One hidden turn or mirror swaps the rows below in pairs. Which row is each named row swapped with?
saf: [  5  -2   1  11   6  -8   5   1  15   9  -1 -10   6 -22 -16  27  21]
Kigat: [ -5   4  22  -4  -7  -4  -1  -2 -23  -6  23  -4  -3 -10  12   2   3]
ruga: [  3 -18   1  -1  -6   1  20  -9   9 -12  16   9  -3  -7   6 -17 -20]
nav: [ 12  -8   1   9   7  -5  12   4  14  14   8 -13   7 -21 -16  18  26]
Kuvi: [  9 -34  -2   1 -11   2  -4 -11  11  -7   6  21  -4  -1   2  -5  -3]
lep: [ -6  -9 -17  -1  25  -8  -8 -12  -4   5  -2   2   8  11 -24 -12   2]
fepad: [ -4 -11 -22   9  23   5  -1  -6 -16   8  -8   7  19   0 -19  -4   2]
Sav: [  8 -28  -6   6  -2  -4  15  -5   3 -11  -2  23   5  -7   7  -8 -17]
lidir: [  3   5 -17  14 -16   3   2  12  18   7 -15   8  -7  -2 -17  20   0]
puni: [-1 18 -7  8 -3 -1 -3  5 17 16  1  0  5  6 -2 32  2]
Vudam: [  1  18  -8   4 -22  10   0  15 -18   3   6  -6  -8  11  -7 -13  -5]
bib: [ -8 -17 -12  10  19  11  -3 -11  -4   9  12   4   9  10 -32  -2  -4]
Luris: [  8  12 -14   9 -21   8   4  17 -13   1   9 -15  -7   8  -6 -15   3]
zonoz: [  1  12  23  -9 -15  -2   2   8 -16  -8  18  -1  -3 -12   6   2  10]
zaser: [  1  13  20 -11  -5  -2  -2   2 -16  -7  27  -2   1 -16   9  -2   1]
Rapo: [ -2  14  18  -6  -9   7   0  11 -17  -5  21  -1  -2 -18  14   1   6]
gelur: [-10  14  -6   3 -25   3  -7   8 -19   3   9  -5 -14   7  -9  -8  -6]
puna: [ -3 -21  -7   2  13  17  -8  -9 -17  15   5   2  10  15 -16  -4  12]
bek: [  9  -8 -11  11  26   4  -2  -2 -11  15   2  -1  18  11 -24   7 -13]
fizil: [  1  11  19  -7  -6   3   0  10 -23  -7  21   4  -1 -15  11   7   1]
fepa: [  6  13   3  11 -25  12  20   8   0   2  19 -14   2  -4   0 -12  -3]
tiz: [ -9  -7 -13  -2  23   4   0  -4 -24  14   6  10   3   7 -26  -2  -3]
Kidov: [ -2  15  16  -6  -5  -1   5   9 -18 -14  27   0   1 -12  10   2   3]
fup: [ -5   9 -15  17 -16   7  -3   7  12   5 -11  11  -8  -3  -9  28   1]
leke: [  5  -5 -18  13 -14   3   8  19  13  13 -19   2  -8  -7 -13  16   5]
sunob: [  6   2   0  10   5  -8   2   5  18   9   4 -15   3 -21 -19  23  22]
notol: [ -8  -7 -13  -2  31   3   2  -9   1  18   3  -2  11  14 -13  11  -4]
kedo: [  2   9  -7   8 -27   3   1  10  -8   2   9  -8 -19   5 -14 -18  -4]
mozat: [ -2   5 -15  11  -8   8   0  17   7  18 -18  11 -12   2 -10  21   3]
rupe: [  8  -3   5   6  13  -4   9   4  15  11   1  -8  10 -25 -17  23  19]
zeva: [  7   1   8   4   2  -6   7   9  10  10  -3 -10   5 -17 -20  25  27]
Gusep: [ 12 -19  -1   4   1   4  13   3   7 -18   8  21   4 -10   2 -10 -23]
somos: [ -5  12  18  -8  -6   1  -4   1 -17  -4  28   4  -2 -12  13   7   5]
Mek: [ -7 -14 -10  -4  24   7  -8 -15  -6   9   5  -5  16   9 -24  -4   4]
dimo: [ -7 -11 -13   7  20  -4  -3 -15 -17   8   5  -1  14  15 -22  -4  -5]
depos: [ 12  -4   2  11   7 -10   8   4  13   6   5 -14   5 -22 -24  22  19]
Noro: [  6 -27  -1  -8  -2   5   5  -8  10 -13   3  19   4  -9   8 -11 -12]
bip: [ -3  17  -3  -1 -22   6  -2  17 -16   0  11  -4 -10   9   2 -10  -8]
nekub: [  0  11  17  -5 -10   0   1   6 -22  -7  22  -5   0 -15  13  -3   7]
ral: [ -2  -4 -12   7  30   1  -5  -6  -8   6   7   0  16  12 -28   3  -9]
Risa: [ -2 -19  -4  -1   2   5  13  -5   1 -11  -5  26   1 -12   2 -19 -13]
tosis: [  8 -14   5  10  10 -10  10   3  10  10  -4 -13   6 -19 -11  24  22]
vobe: [ -1   3 -14  17 -12   3   7  12  20  14 -12  -1  -4  -6 -22  20   4]
fedal: [ 15 -15   2   9  -6   1   5  -6   0 -13  13  19   3  -7  -1  -7 -32]
Dop: [ 13 -25 -11   0  -3 -10  12   0   8  -9   4  23  -9 -13  -8 -10 -14]
bukir: [ 12 -27  -8  -3   3   4   3   4   6 -10  10  23   0   1   8 -10 -16]
Bige: [  7 -17 -13   3  -5 -11  -1 -12  -1 -19   4  20   4 -11   1 -17 -15]
muban: [  7   1   0   9  11  -9  13   8  14   3   5 -10   9 -20 -19  26  21]

bip is swapped with vobe
ral is swapped with Gusep
Kuvi is swapped with puna
fup is swapped with Luris
saf is swapped with nekub
ruga is swapped with notol

